[[114 126 142 149 143 111 151]
 [128 128 128 128 129 128 128]
 [131 130 113 113 134 149  99]]
|
[[131 130 113 113 134 149  99]
 [128 128 128 128 129 128 128]
 [114 126 142 149 143 111 151]]

[[125 116 137 128 124 151]
 [148 130 116 129 127 105]
 [128 137 121 133 134 123]
 [143 143 130 153 144 136]
 [144 143 142 142 138 128]
 [131 129 134 137 134 142]
 [147 127 125 129 127 116]
 [132 156 137 141 140 123]
 [133 132 120 132 128 124]
 [129 138 112 140 136 128]
 [121 141 116 135 134 134]
 [123 124 145 121 124 125]]
|
[[148 130 116 129 127 105]
 [147 127 125 129 127 116]
 [144 143 142 142 138 128]
 [143 143 130 153 144 136]
 [133 132 120 132 128 124]
 [132 156 137 141 140 123]
 [131 129 134 137 134 142]
 [129 138 112 140 136 128]
 [128 137 121 133 134 123]
 [125 116 137 128 124 151]
 [123 124 145 121 124 125]
 [121 141 116 135 134 134]]

[[155 140]
 [126 117]
 [151 139]
 [136 132]
 [121 116]
 [133 136]
 [122 128]]
|
[[155 140]
 [151 139]
 [136 132]
 [133 136]
 [126 117]
 [122 128]
 [121 116]]

[[131 130 132 134 123 140]
 [134 130 134 130 147 111]
 [126 123 106 121 153 112]
 [129 126 134 131 138 145]]
|
[[134 130 134 130 147 111]
 [131 130 132 134 123 140]
 [129 126 134 131 138 145]
 [126 123 106 121 153 112]]

[[125 120 142]
 [110 108 157]
 [141 123 110]
 [121 111 107]
 [119 114 109]
 [132 135 129]]
|
[[141 123 110]
 [132 135 129]
 [125 120 142]
 [121 111 107]
 [119 114 109]
 [110 108 157]]

[[113 139 114 127 151]
 [119 128 157 149 136]
 [143 135 127 135 145]
 [134 123 143 141 137]
 [144 139 127 138 149]]
|
[[144 139 127 138 149]
 [143 135 127 135 145]
 [134 123 143 141 137]
 [119 128 157 149 136]
 [113 139 114 127 151]]

[[133 125 124 147 145 132 126 120 142 133 127]
 [121 130 131 121 114 123 132 130 112 124 124]
 [117 126 135 121 106 120 125 136 109 119 120]
 [126 126 125 140 126 116 127 123 134 125 121]
 [125 132 122 134 133 123 127 122 148 122 130]
 [124 129 130 135 132 133 127 127 131 129 129]
 [119 123 132 125 114 121 134 127 112 126 117]]
|
[[133 125 124 147 145 132 126 120 142 133 127]
 [126 126 125 140 126 116 127 123 134 125 121]
 [125 132 122 134 133 123 127 122 148 122 130]
 [124 129 130 135 132 133 127 127 131 129 129]
 [121 130 131 121 114 123 132 130 112 124 124]
 [119 123 132 125 114 121 134 127 112 126 117]
 [117 126 135 121 106 120 125 136 109 119 120]]

[[115 125 106 121 158 127 133 147 126 107]
 [122 109 129 129 112 113 115 119 140 115]]
|
[[122 109 129 129 112 113 115 119 140 115]
 [115 125 106 121 158 127 133 147 126 107]]

[[121 133 140]
 [109 144 149]
 [105 137 120]
 [124  99 144]
 [153 110 129]
 [139 111 127]]
|
[[153 110 129]
 [139 111 127]
 [124  99 144]
 [121 133 140]
 [109 144 149]
 [105 137 120]]
---
[[120 107 116 131 124 139 146 139 116]
 [132 133 129 136 138 127 131 132 118]
 [128 131 126 135 133 132 120 112 144]
 [130 123 122 131 127 140 133 119 140]
 [132 115 123 124 132 136 157 156 103]
 [129 129 129 130 135 124 134 141 111]
 [130 127 130 127 131 124 137 144 109]
 [122 115 118 133 132 132 142 143 110]
 [104 112 114 132 113 133 108  98 157]
 [138 134 136 127 135 122 141 150 102]]
|
[[102 150 141 122 135 127 136 134 138]
 [157  98 108 133 113 132 114 112 104]
 [110 143 142 132 132 133 118 115 122]
 [109 144 137 124 131 127 130 127 130]
 [111 141 134 124 135 130 129 129 129]
 [103 156 157 136 132 124 123 115 132]
 [140 119 133 140 127 131 122 123 130]
 [144 112 120 132 133 135 126 131 128]
 [118 132 131 127 138 136 129 133 132]
 [116 139 146 139 124 131 116 107 120]]

[[124 148 119]
 [128 129 128]
 [114 135 111]
 [128 128 128]
 [138 115 149]
 [122 149 150]
 [129 132 122]
 [128 127 128]
 [139 106 113]
 [127 111 138]]
|
[[138 111 127]
 [113 106 139]
 [128 127 128]
 [122 132 129]
 [150 149 122]
 [149 115 138]
 [128 128 128]
 [111 135 114]
 [128 129 128]
 [119 148 124]]

[[113 118 143 126 126 151]
 [142 116 126 131 131 103]
 [156 130 120 129 129 100]
 [119 122 134 124 124 129]
 [147 117 130 131 131 105]
 [114 113 149 126 126 122]
 [128 126 126 128 128 122]
 [128 133 123 128 128 129]
 [132 139 120 129 129 131]
 [127 127 126 128 128 124]]
|
[[124 128 128 126 127 127]
 [131 129 129 120 139 132]
 [129 128 128 123 133 128]
 [122 128 128 126 126 128]
 [122 126 126 149 113 114]
 [105 131 131 130 117 147]
 [129 124 124 134 122 119]
 [100 129 129 120 130 156]
 [103 131 131 126 116 142]
 [151 126 126 143 118 113]]

[[129 105 127 115]
 [133 105 123 119]]
|
[[119 123 105 133]
 [115 127 105 129]]

[[131 133 124 141 124]
 [138 127 139 114 130]
 [123 117 140 116 145]
 [145 122 155 130 136]
 [138 122 143 130 130]
 [121 128 124 132 133]
 [132 123 139 115 142]
 [123 120 140 127 138]
 [135 124 141 122 135]
 [133 123 149 118 140]
 [116 130 115 123 121]
 [129 122 135 131 135]]
|
[[135 131 135 122 129]
 [121 123 115 130 116]
 [140 118 149 123 133]
 [135 122 141 124 135]
 [138 127 140 120 123]
 [142 115 139 123 132]
 [133 132 124 128 121]
 [130 130 143 122 138]
 [136 130 155 122 145]
 [145 116 140 117 123]
 [130 114 139 127 138]
 [124 141 124 133 131]]

[[124 133 129]
 [149 129 142]
 [115 128 132]
 [119 134 130]
 [127 133 126]
 [132 126 130]
 [130 141 125]
 [143 135 141]
 [125 155 123]
 [128 130 129]]
|
[[129 130 128]
 [123 155 125]
 [141 135 143]
 [125 141 130]
 [130 126 132]
 [126 133 127]
 [130 134 119]
 [132 128 115]
 [142 129 149]
 [129 133 124]]
---
[[117 137 120 147 130]
 [120 126 116 148 133]
 [134 106 123 141 132]
 [122 138 135 128 108]]
|
[[120 126 116]
 [134 106 123]]

[[119 106 110 116 144]
 [137 132 131 134 126]
 [136 131 132 129 124]
 [107 128 125 121 132]]
|
[[137 132 131]
 [136 131 132]]

[[107 128 111]
 [155 113  98]
 [128 130 122]
 [127 125 127]
 [129 122 122]]
|
[[155 113  98]
 [128 130 122]]

[[127 127 127 127]
 [142 125 105 115]
 [128 128 127 128]]
|
[[142 125 105]
 [128 128 127]]

[[114 127 125]
 [109 108 125]
 [123 109 128]
 [117 124 126]
 [112 106 126]]
|
[[109 108 125]
 [123 109 128]]

[[129 100 128]
 [109 143 100]
 [113  99 130]
 [117 118 111]
 [103 105 132]]
|
[[109 143 100]
 [113  99 130]]

[[134 116 123]
 [138 150 143]
 [132 133 127]]
|
[[138 150 143]
 [132 133 127]]

[[103 127 105]
 [144 118 123]
 [117 155 138]
 [135 155 143]]
|
[[144 118 123]
 [117 155 138]]
---
[[129 140 149 142]
 [118 154 138 149]
 [134 126 133 129]]
|
[[129 140]
 [118 154]]

[[140 119 123 144 150]
 [112 134 137 122 110]]
|
[[140 119]
 [112 134]]

[[131 102]
 [128 139]
 [127 152]]
|
[[131 102]
 [128 139]]

[[120 122 123]
 [122 122 133]
 [121 122 127]
 [144 110 102]
 [141 111 136]]
|
[[120 122]
 [122 122]]

[[102 102 134 150 125]
 [137 119 151 116 121]]
|
[[102 102]
 [137 119]]

[[ 99 137]
 [144 157]
 [156 123]]
|
[[ 99 137]
 [144 157]]

[[119 141 123 107]
 [112 121 142 126]
 [115 122 134 125]]
|
[[119 141]
 [112 121]]
